Each named turn below is shown by a few rows before and after it. Which turns, in which order, take the first row of each later pair to the second? The first pair is answered.
turn U:
 -4   1  10 -20   1  -6  -1 -12 -16 -12   4   1   9 -10  29 -14 ->  -3   0   1 -19   3  -8  -7   0 -23  -9   2  -3  12   6  29 -19
-12  33  30   2 -12  -7  27 -24  -6 -26  31  37 -10 -41  25  18 ->  33  27  41 -45 -18 -24   6  25 -17 -17 -16 -20 -14 -13  23   0
 -8  33 -18  31 -16  18  17  11  19  -9  27  22  -8 -12 -32  19 ->   6  28   9  -7 -34   7  23  27  21 -13   0 -10 -13 -32 -32  10
turn D:
-24  -3 -26  27  12  10   1  -9   0   7  20  23  11  16  -8  10 -> -22   5 -20  20   9   0   3 -11 -11   2  35  24   6  13   9   8
 -4 -16 -23  22  21  -2 -16   4   7  19  -2  -2  -7  16 -13  -8 ->   2  13 -16   5  13 -18  -4   5 -25  12  27   1 -10   8  20 -10
  9 -12  28 -27  10 -32   8 -13 -14  -6 -15 -24   5 -21  24 -17 ->   2 -13  40 -22  -3 -13  19 -12   5 -13 -24 -25  -3 -41   3  -8
turn N:
-23 -20   9  14   3   8  -9 -11  17   8  -7   2   3  13  -4  -1 -> -15 -14   9  11  -3  13 -12  -2  22   3 -11  -4  -5  15 -19  -1
 -6  -6 -29  13  23 -13 -14   8   5  35 -15  10  -8  53  -1 -26 -> -19 -17 -30  25  23  -6  -8  -8  10  34 -16  23 -10  39  -2 -24
  8 -14 -12  -8  24 -15  -6  -6 -24   5   1  -6  16  -1  28  -3 ->  -9 -26  -8   8  20  -2   5 -23  -9   1   7   9  17 -21  18   8

Each pair is 2 to 3 turns apart.
-12  33  -6  30 -35  31  11  13  14 -13  26   9  -8 -13 -47  23 ->  18  58 -15   3 -18   2  -2  34 -28  -5  37  -1  -1  28  -4  10 -> N, U, N
 19  -9   0 -14   5  -2 -10  29   9   8 -24 -23  -4  16   5  -5 ->  -3  18 -16  10   6  -1   2   4 -15   0  32  15   4  11  26   5 -> U, D
 23 -19   0  -1 -19  21  -9  14   5 -10   4   7  11  13 -30   9 ->  13 -24   7   2 -23  24  -1   4  10 -16   2  10  10  -5 -30  10 -> U, U
 34 -39 -11 -33   8 -21 -11  19  12   5 -37 -22   3  36 -19  -7 ->   6  14 -25  -4   4 -28  13 -15 -23 -10  54  35  11  29  28   8 -> U, D
-20   4 -24  29   6  36   6   4  33  -1 -13   4  -6 -16 -48  47 -> -12  27 -33  26   2  40   3  24  16  -3   0   1  -9  -1 -43  51 -> N, U
  1 -10 -14  10   0  20  -8   7  33   3 -21 -10  -2  24 -30   8 -> -20  -2 -16  28   8  15   6 -14  23  -4   8  19   4  15 -16  11 -> N, U
 -3   8  -4  -1   8 -16  -7  -7  -8  -2  25  -4   3   9  28   1 ->   8   4  -7 -12  10 -15 -16   7  -3   0   5 -28   5  14  16  -7 -> N, U, U
-35  22  -5  23 -14  16  16   2  17 -15  11   9 -11 -24 -42  13 -> -19  43 -25  18  -3  -1   5  17 -23 -11  38  12  -1  10  -9   4 -> N, N, U
 18   2  18 -35   9 -40  -4  -6 -34   0  10  -8   2  -2  60 -15 -> -23 -20   1  21  24 -15   6 -49  -8   2  24  35   9 -18  41   0 -> U, N
 -1  30 -11  20  -7  12  23   7 -21  -6  37  20   2  12  -4  22 ->  15  28  14 -17 -12  -7  26   9 -31 -13  27  -5  -1  -7  24   9 -> U, N, N
 -7  -1  -9   6  17  -4 -10 -14 -12   6  12  18   9  19   4  -7 ->   5  -2 -12  -7  16  -7 -16  -4 -15   9   1   5   9  24   8 -14 -> U, U, U
 21  -8 -21   7  -7  16 -16  21  -5  16 -12 -10   2  30 -36   0 ->   5   7  22 -12 -36  -1  21  -9 -16 -12  21   0 -14 -38  -1   3 -> D, U, U
-11  22   5  10 -31  22  21   4   6 -16  16  12  -2 -26 -22  15 ->  10  34 -10   1 -23  15   2  31 -12  -9  14 -11   3   7 -18   9 -> N, U
  2  14 -41  29  37  28  -3 -13  -2  -3  22  29  19  34  -9   0 ->  39  35  13 -43  -5   2   6  28 -22 -19  -5 -33  -6   2   7 -10 -> D, U, U
-12   8  -8  23  -7  37  -4  11  24  12 -23   2 -16  23 -43  -5 -> -15   6   9   8 -16  28   4  10  28   1 -28  -9 -23   3 -43  -5 -> U, U
-37  15   6  20 -22   8   7 -31  27 -13  18  18 -17 -23 -30  19 ->   9 -22   4 -16  17 -22 -40  -2  13  10 -36 -29  -1  34  -2 -20 -> U, D, N
-18 -12 -21  28  18   0  -5 -20   7   4  21  17   3  19   4   4 ->  17   4   6 -24  -5 -20  -8  23 -15   1  -2 -29  -5  20  18 -12 -> D, U, U
 20 -40 -10 -27  33 -28   9 -39  -7  13   5  13  37 -28   6   5 ->   9 -35   4 -20   7  -9  26 -35  14   0   5  12  23 -59 -22  18 -> D, D
-1 -7 -7 18 20 -4  2 -6  1  1  9 12 12 16 11  3 ->   3   5   5   4 -13  10  14  17   9 -11   4  -3  -4  -5 -16  14 -> D, D, N
-11 -24 -30  38  17   7  13  12   8   4  10  22   6   3  -6  -4 -> -10 -14   6   1  -7  -8  36   5  -3 -14  17  10 -12 -38  22  -9 -> D, U
 -5 -14   3  -9  28  -6 -10 -29   8   7  -3   1   4  18   9 -19 ->  -7  -5   8 -12  25 -10  -6 -37   0  -2   9   5   2  13  17 -18 -> N, D
